B = 116	130	132	117	127	99	120
B[0]	116
B[6]	120
B[1]	130

X = [128 124 134 128 111 110 149 124 124 135]
X[0] = 128
X[2] = 134
X[-2] = 124

A =
array([153, 119, 124, 119, 115, 132, 135, 135, 131, 119, 139, 115, 107,
       120])
A[0] = 153
A[11] = 115
A[9] = 119
A[3] = 119
A[8] = 131
A[1] = 119

grid =
[[151 129 137 132 132 132 141 113 127 141 112]
 [133 152 123 144 141 135 134 138 107 134 128]
 [139 120 143 131 119 138 126 112 130 127 124]
 [135 140 137 143 127 144 125 125 112 127 130]
 [129 145 117 135 142 125 137 139 117 136 126]
 [133 132 143 142 119 148 117 121 115 120 134]
 [139 139 121 131 142 123 143 130 124 142 117]
 [114 140 114 131 136 123 126 147 120 126 137]
 [127 114 123 112 128 113 135 125 146 132 121]
 [141 131 126 126 137 123 143 124 130 141 115]]
grid[0][0]: 151
grid[2][8]: 130
grid[1][6]: 134
grid[1][0]: 133
grid[9][9]: 141
grid[4]: [129, 145, 117, 135, 142, 125, 137, 139, 117, 136, 126]
grid[1][8]: 107
grid[0][4]: 132
grid[5][4]: 119
grid[1][9]: 134
grid[8][6]: 135
grid[1][4]: 141
grid[1][10]: 128
grid[0]: [151, 129, 137, 132, 132, 132, 141, 113, 127, 141, 112]
grid[9][0]: 141
grid[1][1]: 152
grid[7][7]: 147
grid[0][3]: 132
grid[:, 0]: [151, 133, 139, 135, 129, 133, 139, 114, 127, 141]
grid[3]: [135, 140, 137, 143, 127, 144, 125, 125, 112, 127, 130]
grid[9][2]: 126
grid[8]: [127, 114, 123, 112, 128, 113, 135, 125, 146, 132, 121]
grid[7][8]: 120
grid[6][9]: 142
grid[0][1]: 129
grid[4][9]: 136
grid[7][2]: 114
grid[3][0]: 135
grid[:, 5]: [132, 135, 138, 144, 125, 148, 123, 123, 113, 123]
grid[0][9]: 141
grid[5]: [133, 132, 143, 142, 119, 148, 117, 121, 115, 120, 134]
grid[9][8]: 130
grid[4][8]: 117
grid[2][10]: 124

W =
[[109 118 111 135]
 [106 116 117 131]
 [104 116 122 136]
 [115 142 112 145]]
Rows and columns are counted from 0.
(0, 0) -> 109
(2, 3) -> 136
(2, 0) -> 104
(3, 0) -> 115
(1, 2) -> 117
(0, 3) -> 135

arr =
[[146 130 123 109 130 127]
 [116 135 137 133 132 126]
 [113 134 149 127 129 132]
 [127 118 122 139 118 133]
 [122 150 133 119 146 115]
 [113 141 149 121 136 128]
 [125 120 132 133 119 135]
 [124 142 110 138 139 111]]
arr[0, 0] = 146
arr[:, 3] = [109, 133, 127, 139, 119, 121, 133, 138]
arr[1, 4] = 132
arr[7, 1] = 142
arr[5, 1] = 141
arr[1, 0] = 116
arr[:, 2] = [123, 137, 149, 122, 133, 149, 132, 110]
arr[4, 3] = 119
arr[7, 0] = 124
arr[4, 4] = 146
arr[7] = [124, 142, 110, 138, 139, 111]
arr[6, 0] = 125
arr[2, 5] = 132
arr[:, 0] = [146, 116, 113, 127, 122, 113, 125, 124]
arr[2, 3] = 127
arr[6] = [125, 120, 132, 133, 119, 135]

x = (123, 105, 122, 114, 150, 110, 130, 153, 139, 130, 112, 137)
x[0] => 123
x[1] => 105
x[11] => 137
x[7] => 153
x[6] => 130
x[4] => 150

M =
[[144 130 130 126 121 128 114 112 131 145 132 126 126]
 [128 122 128 132 132 126 123 132 120 119 130 132 146]
 [112 124 120 136 116 113 124 126 130 118 128 123 115]
 [117 125 127 129 132 123 115 120 124 156 124 116 143]
 [144 131 124 133 135 121 148 131 143 125 125 134 112]
 [123 126 129 126 111 122 145 121 124 136 125 135 125]
 [128 132 120 117 115 132 128 129 143 140 128 115 124]
 [135 129 142 133 118 138 127 117 122 144 127 145 124]
 [115 124 137 127 150 137 132 130 125 138 129 135 124]
 [118 127 138 125 153 132 126 139 138 128 129 128 118]]
Indices start at 0.
(0, 0) = 144
(1, 6) = 123
(0, 2) = 130
(2, 6) = 124
(7, 11) = 145
(0, 11) = 126
(6, 0) = 128
(5, 3) = 126
(1, 1) = 122
(1, 3) = 132
(1, 10) = 130
(9, 3) = 125
(8, 9) = 138
(1, 0) = 128
(6, 1) = 132
(7, 3) = 133
(6, 2) = 120
(8, 6) = 132
(4, 3) = 133
(4, 9) = 125
(7, 7) = 117
(1, 5) = 126
(4, 10) = 125
(3, 0) = 117
(1, 7) = 132
(2, 3) = 136
(8, 3) = 127
(1, 11) = 132
(8, 5) = 137
(5, 1) = 126
(8, 7) = 130
(4, 1) = 131
(6, 4) = 115

data =
[[134 139 147 107 128]
 [133 131 108 132 138]
 [122 108 150 129 105]
 [140 144 110 120 147]
 [116 118 134 139 122]
 [ 99 146 137 142 143]
 [120 118 112 147 128]
 [117 144 118 139 145]
 [138 140 146 103 128]
 [103 137 139 141 136]
 [134 148 110 127 149]
 [143 136 142 104 125]
 [135 142 136 111 135]
 [134 142 107 129 146]]
data[-14, 0] => 134
data[4, -3] => 134
data[-2, -2] => 111
data[6] => [120, 118, 112, 147, 128]
data[-6, -2] => 103
data[9, 1] => 137
data[-7, 3] => 139
data[:, 3] => [107, 132, 129, 120, 139, 142, 147, 139, 103, 141, 127, 104, 111, 129]
data[-11] => [140, 144, 110, 120, 147]
data[-10] => [116, 118, 134, 139, 122]
data[2, -3] => 150
data[12, -1] => 135
data[-3] => [143, 136, 142, 104, 125]
data[1, -5] => 133
data[-11, -5] => 140
data[4, -5] => 116
data[-13, -1] => 138
data[4, -1] => 122
data[8, -5] => 138
data[-5, -1] => 136
data[-10, -4] => 118
data[-2, -5] => 135
data[3, -1] => 147
data[9] => [103, 137, 139, 141, 136]
data[:, 1] => [139, 131, 108, 144, 118, 146, 118, 144, 140, 137, 148, 136, 142, 142]
data[6, -3] => 112
data[-8, 0] => 120
